72  76  91  92  100  121 : Mar
133  73  91  121  124  85 : dat
17  106  105  138  144  93 : luv
134  138  89  109  118  93 : zibo
where: 105 -> luv, 3
miss luv: 17  93  138  106  144 -> 105
has: 92  100 -> yes
has: 72  75 -> no
where: 72 -> Mar, 1

171  110  190  60  169  73  117  155  68  Pelir
51  141  69  106  83  118  41  55  56  rokog
95  76  84  104  92  64  129  123  100  Gege
6  76  77  140  94  140  113  49  36  Kodiv
43  71  75  98  73  123  100  83  133  Tenip
55  92  112  86  103  119  85  55  62  kiru
51  141  69  106  83  118  41  46  92  loguz
105  116  154  74  104  62  111  71  62  mam
64  54  77  111  61  77  145  93  124  fesav
49  77  6  140  37  94  113  76  140  kobim
all Kodiv: 49 -> 8
perm: 6  140  37  94  113  76  140  49  77 -> kobim

98  104  94  104  157  59 = pepul
106  97  115  102  106  115 = dag
93  103  45  104  57  24 = zekor
156  93  93  93  92  156 = Pur
121  89  90  110  125  145 = Reg
all Pur: 93 -> 2 3 4
miss Reg: 145  121  110  90  125 -> 89
miss Reg: 110  90  125  89  121 -> 145
where: 98 -> pepul, 1

105  105  102  102  99  100  99  100  102  98  100  101  96  90  105  99  96  96  94  93  110  104  99  110  102  115  100  94  104  97  131  102  113  99  102  97  103 = zas
98  95  101  100  97  103  99  100  99  98  99  100  98  92  88  102  92  100  88  107  100  103  99  105  100  100  99  100  99  97  91  103  92  99  100  103  96 = reta
101  94  100  102  96  99  99  100  98  97  97  99  99  94  97  99  101  102  108  104  100  100  99  99  101  88  99  101  99  105  81  101  92  101  101  98  101 = vudi
98  95  101  100  97  103  99  100  99  98  99  100  98  92  88  102  92  98  88  107  100  103  99  105  100  101  99  100  99  97  91  103  92  99  100  103  96 = div
93  95  100  101  95  102  99  100  115  100  93  99  100  107  76  105  92  103  108  99  90  95  98  103  101  83  98  104  88  103  50  98  102  101  101  108  86 = Diga
100  99  99  104  99  99  95  97  101  100  100  100  98  98  98  96  103  99  107  88  103  99  88  101  100  99  97  100  103  91  98  92  102  92  103  92  100 = moded
88  89  98  98  95  101  100  101  110  100  94  97  103  112  63  106  97  107  110  101  84  87  99  94  99  61  98  107  84  111  10  97  43  100  97  111  81 = megop
101  94  100  92  96  99  99  100  98  97  97  99  99  92  97  99  101  102  108  99  100  101  99  99  101  81  99  99  99  105  81  101  92  92  99  101  91 = nebeb
95  95  100  100  97  98  100  100  104  101  99  99  99  101  88  100  97  103  110  106  96  95  100  107  100  83  98  103  95  109  71  102  85  100  100  105  86 = Dod
perm: 91  101  99  92  92  101  81  105  99  99  99  81  101  99  99  101  100  99  108  102  101  99  97  92  99  99  97  97  98  100  99  99  96  92  100  94  101 -> nebeb
perm: 101  100  98  105  102  100  88  100  92  95  92  88  98  96  103  99  99  99  100  100  101  100  91  92  97  99  103  99  107  99  103  103  100  98  98  99  97 -> div
has: 95  101 -> yes
all nebeb: 101 -> 1 17 22 25 32 36
has: 99  99 -> yes
all nebeb: 99 -> 6 7 12 13 16 20 23 24 27 28 29 35
perm: 92  97  99  97  101  99  103  99  100  103  100  102  100  99  92  100  99  95  91  98  107  100  103  88  92  105  98  103  98  99  101  99  98  100  100  96  88 -> div

90  83  127  142  90  115  48  89  103  106  74  104  139  120  174  131  109  125  99  77  101  130  176  92  61  101  pufi
91  79  132  147  90  118  74  89  110  107  72  105  143  123  93  136  112  126  97  72  99  135  176  90  56  101  gal
90  84  125  140  90  114  103  89  93  105  74  103  138  119  109  130  109  125  99  79  102  129  176  92  63  100  Gati
93  99  74  136  132  91  80  176  56  126  72  123  143  89  147  90  105  97  101  110  118  135  107  112  90  72  tedi
90  85  124  139  89  113  95  89  92  105  74  103  138  117  99  128  108  126  100  80  103  128  176  93  65  100  Ruvon
perm: 101  91  79  132  147  90  118  74  89  110  107  72  105  143  123  93  136  112  126  97  72  99  135  176  90  56 -> gal
all Gati: 109 -> 15 17
has: 102  129 -> yes

170  97  111  62  124  59  63 : bur
97  169  63  59  111  124  129 : vevom
166  118  109  101  118  115  108 : nak
135  87  144  75  46  106  159 : Zibuf
miss vevom: 59  111  124  169  63  129 -> 97
perm: 63  59  124  62  111  97  170 -> bur
miss bur: 59  62  111  170  97  124 -> 63

71  20  89  82 : tesuv
90  101  91  79 : Dadir
79  137  91  100 : Mel
perm: 90  79  91  101 -> Dadir
perm: 89  82  20  71 -> tesuv
perm: 79  91  100  137 -> Mel
perm: 91  79  90  101 -> Dadir
all tesuv: 89 -> 3

83  83  83  82  66  96  66  96  84 -> Zadam
72  82  51  91  111  80  16  91  86 -> Dufu
83  81  51  87  109  61  18  91  84 -> Bunuf
miss Bunuf: 109  87  91  51  81  18  83  61 -> 84
perm: 84  91  18  61  109  87  51  81  83 -> Bunuf
where: 81 -> Bunuf, 2
all Zadam: 96 -> 6 8
all Zadam: 83 -> 1 2 3

35  82  116  111  95  116  85  128  66  89 : Buz
31  90  96  83  95  144  160  124  81  95 : tedez
38  85  117  59  91  122  90  148  87  58 : maf
96  131  139  73  101  125  65  155  64  101 : Dev
46  95  115  42  74  103  84  140  94  80 : Fuded
85  111  82  116  90  116  128  95  66  90 : Ludis
all Ludis: 90 -> 5 10
perm: 116  85  128  66  89  35  82  116  111  95 -> Buz
all Ludis: 95 -> 8

